Some points, each followed by its number:
tensor([-0.21,  0.81,  0.04,  0.29, -3.95, -3.06,  4.08, -1.00,  0.05,
        -1.64,  3.48, -1.42, -2.31,  3.89,  2.34]) 0
tensor([-0.60,  0.35,  0.35,  0.40, -2.39, -1.05,  2.33, -0.52,  0.32,
        -0.64,  1.95, -0.49, -0.83,  2.34,  1.56]) 1
tensor([ 0.46, -0.56, -0.19, -0.30,  2.75,  1.83, -2.70,  0.67, -0.13,
         1.05, -2.19,  0.94,  1.54, -2.75, -1.72]) 2
tensor([ 0.16,  0.16, -0.02,  0.06, -0.36, -0.42,  0.43, -0.10, -0.10,
        -0.21,  0.16, -0.26, -0.41,  0.33,  0.05]) 3
tensor([-1.03,  0.63,  0.52,  0.89, -4.95, -2.70,  5.04, -0.99,  0.15,
        -1.75,  4.28, -1.22, -2.61,  5.26,  3.59]) 4
tensor([-1.04,  1.02,  0.26,  0.59, -4.47, -2.67,  4.40, -0.99,  0.12,
        -1.55,  3.71, -1.25, -2.44,  4.51,  2.98]) 5
tensor([-0.09,  0.38,  0.12,  0.08, -1.38, -1.19,  1.31, -0.28,  0.13,
        -0.58,  0.98, -0.52, -0.80,  1.54,  0.89]) 6
tensor([ 0.37,  0.10, -0.12, -0.19,  0.51,  0.01, -0.45,  0.00, -0.06,
         0.01, -0.46, -0.02, -0.02, -0.56, -0.45]) 7
tensor([-0.18, -1.03,  0.08, -0.14,  3.34,  2.87, -3.52,  0.94,  0.11,
         1.59, -2.59,  1.45,  2.36, -3.27, -1.75]) 8
tensor([ 0.65,  0.25, -0.28, -0.20, -0.12, -0.48,  0.17, -0.09, -0.16,
        -0.35,  0.02, -0.23, -0.48,  0.03, -0.10]) 9
tensor([ 0.58, -0.11, -0.22, -0.19,  1.06,  0.50, -1.06,  0.24, -0.22,
         0.37, -1.05,  0.16,  0.38, -1.13, -0.78]) 10
tensor([ 0.56,  0.17, -0.16, -0.17,  0.41, -0.14, -0.28,  0.00, -0.11,
        -0.07, -0.36, -0.10, -0.16, -0.44, -0.42]) 11
tensor([ 0.06,  0.35,  0.16,  0.14, -1.87, -1.54,  1.90, -0.48,  0.09,
        -0.84,  1.47, -0.86, -1.24,  1.92,  0.99]) 12
tensor([-0.42,  1.02, -0.05,  0.46, -3.70, -3.16,  3.63, -0.88, -0.10,
        -1.71,  3.11, -1.40, -2.29,  3.65,  1.99]) 13
tensor([ 0.52,  0.18, -0.21, -0.10,  0.22, -0.38, -0.13, -0.03, -0.23,
        -0.19, -0.32, -0.23, -0.27, -0.22, -0.32]) 14
tensor([ 0.35,  0.22, -0.19, -0.07, -0.22, -0.44,  0.25, -0.19, -0.07,
        -0.30,  0.04, -0.33, -0.43,  0.12,  0.03]) 15
tensor([ 0.20,  0.32, -0.05,  0.09, -1.01, -1.08,  1.19, -0.17, -0.14,
        -0.53,  0.76, -0.52, -0.84,  1.06,  0.59]) 16
tensor([ 0.14, -0.68, -0.05, -0.19,  2.69,  2.07, -2.74,  0.67,  0.01,
         1.15, -2.16,  1.02,  1.69, -2.69, -1.50]) 17
tensor([-1.03,  0.30,  0.46,  0.36, -3.47, -1.93,  3.20, -0.98,  0.25,
        -1.09,  2.98, -1.08, -1.72,  3.56,  2.24]) 18
tensor([ 0.16,  0.36, -0.21,  0.04, -1.16, -0.97,  1.02, -0.32, -0.06,
        -0.50,  0.68, -0.60, -0.87,  0.86,  0.40]) 19
tensor([ 1.18, -0.55, -0.44, -0.51,  3.96,  2.17, -3.82,  0.95, -0.37,
         1.26, -3.31,  1.04,  1.85, -4.06, -2.64]) 20
tensor([ 0.46, -0.74, -0.17, -0.31,  3.40,  2.34, -3.35,  0.86, -0.15,
         1.33, -2.71,  1.14,  1.94, -3.42, -2.06]) 21
tensor([ 0.12, -0.58,  0.01, -0.16,  2.17,  1.67, -2.26,  0.51, -0.08,
         0.99, -1.72,  0.75,  1.38, -2.29, -1.28]) 22
Which three points above are nearest to each new point by angle? Their numbers follow each, nearest first.
tensor([ 0.55,  0.05, -0.25, -0.19,  0.64,  0.05, -0.51,  0.10, -0.20,
        -0.03, -0.58,  0.02,  0.08, -0.70, -0.57]) 7 10 11
tensor([-1.08,  0.27,  0.45,  0.32, -2.56, -1.19,  2.86, -0.69,  0.41,
        -0.74,  2.56, -0.35, -1.00,  2.83,  1.93]) 1 18 4
tensor([ 0.48,  0.35, -0.14, -0.05, -0.86, -0.97,  0.94, -0.29, -0.05,
        -0.53,  0.47, -0.64, -0.81,  0.82,  0.25]) 3 19 16
tensor([ 0.15,  0.37,  0.01,  0.10, -1.38, -1.03,  1.42, -0.38,  0.07,
        -0.58,  0.97, -0.63, -0.85,  1.35,  0.69]) 12 0 13
tensor([-0.87,  1.09,  0.40,  0.54, -4.96, -3.26,  4.77, -1.13,  0.25,
        -1.73,  4.24, -1.42, -2.88,  5.14,  3.16]) 5 4 0
tensor([ 0.47,  0.17, -0.20, -0.09, -0.24, -0.53,  0.33, -0.08, -0.16,
        -0.26, -0.02, -0.18, -0.43,  0.20, -0.07]) 15 9 3
tensor([ 0.34,  0.08, -0.08, -0.08, -0.06, -0.24,  0.14, -0.08, -0.02,
        -0.12, -0.11, -0.22, -0.21,  0.06, -0.13]) 9 15 14
tensor([ 0.63,  0.06, -0.31, -0.16,  0.76,  0.12, -0.72,  0.07, -0.18,
         0.02, -0.79, -0.06,  0.07, -0.89, -0.62]) 7 10 11
tensor([ 0.61, -0.10, -0.29, -0.26,  1.33,  0.61, -1.30,  0.33, -0.25,
         0.35, -1.24,  0.20,  0.45, -1.44, -1.05]) 10 20 2
tensor([ 0.01, -0.05, -0.01,  0.05,  0.05,  0.03,  0.01,  0.04,  0.06,
        -0.10,  0.11, -0.06, -0.06,  0.02,  0.03]) 4 12 18
tensor([ 1.08, -0.55, -0.45, -0.46,  3.85,  2.15, -3.77,  0.90, -0.37,
         1.24, -3.21,  1.02,  1.81, -3.93, -2.54]) 20 2 21
tensor([-0.34,  0.93, -0.04,  0.40, -3.47, -2.87,  3.37, -0.82, -0.08,
        -1.60,  2.83, -1.32, -2.14,  3.42,  1.86]) 13 0 12
tensor([ 0.24,  0.37, -0.17, -0.10, -1.17, -1.16,  1.10, -0.32, -0.18,
        -0.50,  0.84, -0.60, -0.90,  1.03,  0.42]) 19 16 12
tensor([ 0.87,  0.15, -0.25, -0.20,  0.53, -0.24, -0.42,  0.02, -0.24,
        -0.20, -0.47, -0.13, -0.15, -0.56, -0.63]) 11 7 14
tensor([ 0.45,  0.01, -0.14, -0.25,  0.95,  0.31, -0.87,  0.12, -0.09,
         0.20, -0.81,  0.12,  0.23, -1.01, -0.71]) 10 20 7
tensor([-0.71,  0.69,  0.09,  0.38, -2.84, -1.62,  2.85, -0.63,  0.03,
        -1.02,  2.32, -0.81, -1.55,  2.83,  1.91]) 5 4 18
tensor([ 0.40,  0.14, -0.04, -0.13, -0.44, -0.72,  0.50, -0.18, -0.14,
        -0.39,  0.14, -0.29, -0.53,  0.31,  0.02]) 3 15 19
